X =
array([[ 0.78, -0.06, -0.15,  0.03,  0.43,  0.11,  0.27, -0.24,  0.68,
        -0.62],
       [-0.09,  0.12, -0.06, -0.09,  0.24, -0.03, -0.34,  0.24, -0.25,
         0.30]])
Indices start at 0.
(0, 0): 0.78
(1, 8): -0.25
(0, 1): -0.06
(0, 9): -0.62
(0, 2): -0.15
(0, 3): 0.03
(1, 3): -0.09
(1, 7): 0.24
(1, 0): -0.09
(0, 4): 0.43
(1, 5): -0.03
(0, 7): -0.24
(0, 6): 0.27

x = [ .03  .13 -.18  .27 -.47 -.78]
x[0] = .03
x[5] = -.78
x[2] = -.18

data =
array([[ 0.15,  0.60, -0.01,  0.58,  0.11,  0.12,  0.03, -0.13],
       [ 0.24,  0.49, -0.45,  0.56,  0.26,  0.00,  0.14, -0.27],
       [-0.35, -0.10, -0.55,  0.13, -0.05, -0.33, -0.71, -0.13],
       [-0.18, -0.62,  0.33, -0.38,  0.05, -0.38, -0.20, -0.11],
       [-0.40, -0.06, -0.20, -0.18, -0.37,  0.08, -0.58,  0.30],
       [-0.36,  0.07, -0.06, -0.15, -0.41,  0.19, -0.52,  0.36],
       [-0.20, -0.43,  0.20, -0.04,  0.17, -0.52, -0.39, -0.30],
       [-0.40,  0.00, -0.01, -0.12, -0.37,  0.09, -0.61,  0.30]])
Rows and columns are counted from 0.
row 0 col 0 = 0.15
row 1 col 5 = 0.00
row 6 col 3 = -0.04
row 1 col 6 = 0.14
row 7 col 1 = 0.00
row 5 col 1 = 0.07
row 3 col 4 = 0.05
row 3 col 1 = -0.62
row 1 col 4 = 0.26
row 4 col 1 = -0.06
row 1 col 3 = 0.56
row 7 col 4 = -0.37
row 6 col 7 = -0.30
row 0 col 4 = 0.11
row 0 col 5 = 0.12
row 4 col 3 = -0.18
row 5 col 7 = 0.36
row 4 col 5 = 0.08
row 2 col 2 = -0.55
row 5 col 5 = 0.19
row 2 col 7 = -0.13
row 7 col 0 = -0.40
row 3 col 3 = -0.38
row 0 col 7 = -0.13
row 5 col 0 = -0.36
row 7 col 6 = -0.61
row 3 col 6 = -0.20
row 3 col 0 = -0.18
row 1 col 2 = -0.45
row 4 col 6 = -0.58

arr =
5  7  6  7  6  5  4
4  7  7  7  6  5  4
4  7  7  7  7  4  4
6  6  4  6  6  6  6
4  3  6  2  3  4  6
5  3  4  3  3  4  6
5  1  5  1  1  4  8
5  1  5  1  1  3  8
4  5  7  5  5  3  5
4  2  6  2  2  4  7
5  6  7  6  5  4  5
5  4  5  4  4  5  6
Rows and columns are counted from 0.
(0, 0) = 5
(11, 6) = 6
(0, 2) = 6
(6, 3) = 1
(2, 2) = 7
(10, 3) = 6
(11, 5) = 5
(7, 1) = 1
(9, 4) = 2
(8, 3) = 5
(1, 3) = 7
(6, 1) = 1
(7, 0) = 5
(3, 6) = 6
(3, 2) = 4
(7, 5) = 3
(2, 3) = 7
(5, 4) = 3
(5, 3) = 3
(1, 2) = 7
(9, 2) = 6
(1, 4) = 6
(2, 0) = 4
(1, 0) = 4

m = [ 540  155 -417  -20  121 -516  214]
m[0] => 540
m[6] => 214
m[5] => -516

A =
array([[-0.40,  0.15, -0.50, -0.13],
       [-0.26, -0.05, -0.51, -0.52],
       [-0.15,  0.33, -0.58, -0.32],
       [-0.10,  0.49, -0.60, -0.16],
       [-0.39,  0.20, -0.46, -0.05],
       [-0.39,  0.05, -0.54, -0.28],
       [-0.11,  0.48, -0.60, -0.18]])
Rows and columns are counted from 0.
(0, 0) => -0.40
(5, 1) => 0.05
(1, 1) => -0.05
(6, 2) => -0.60
(1, 2) => -0.51
(5, 2) => -0.54
(1, 0) => -0.26
(6, 3) => -0.18
(2, 0) => -0.15
(5, 0) => -0.39
(2, 3) => -0.32
(4, 2) => -0.46
(5, 3) => -0.28
(1, 3) => -0.52
(0, 2) => -0.50
(4, 1) => 0.20
(3, 1) => 0.49
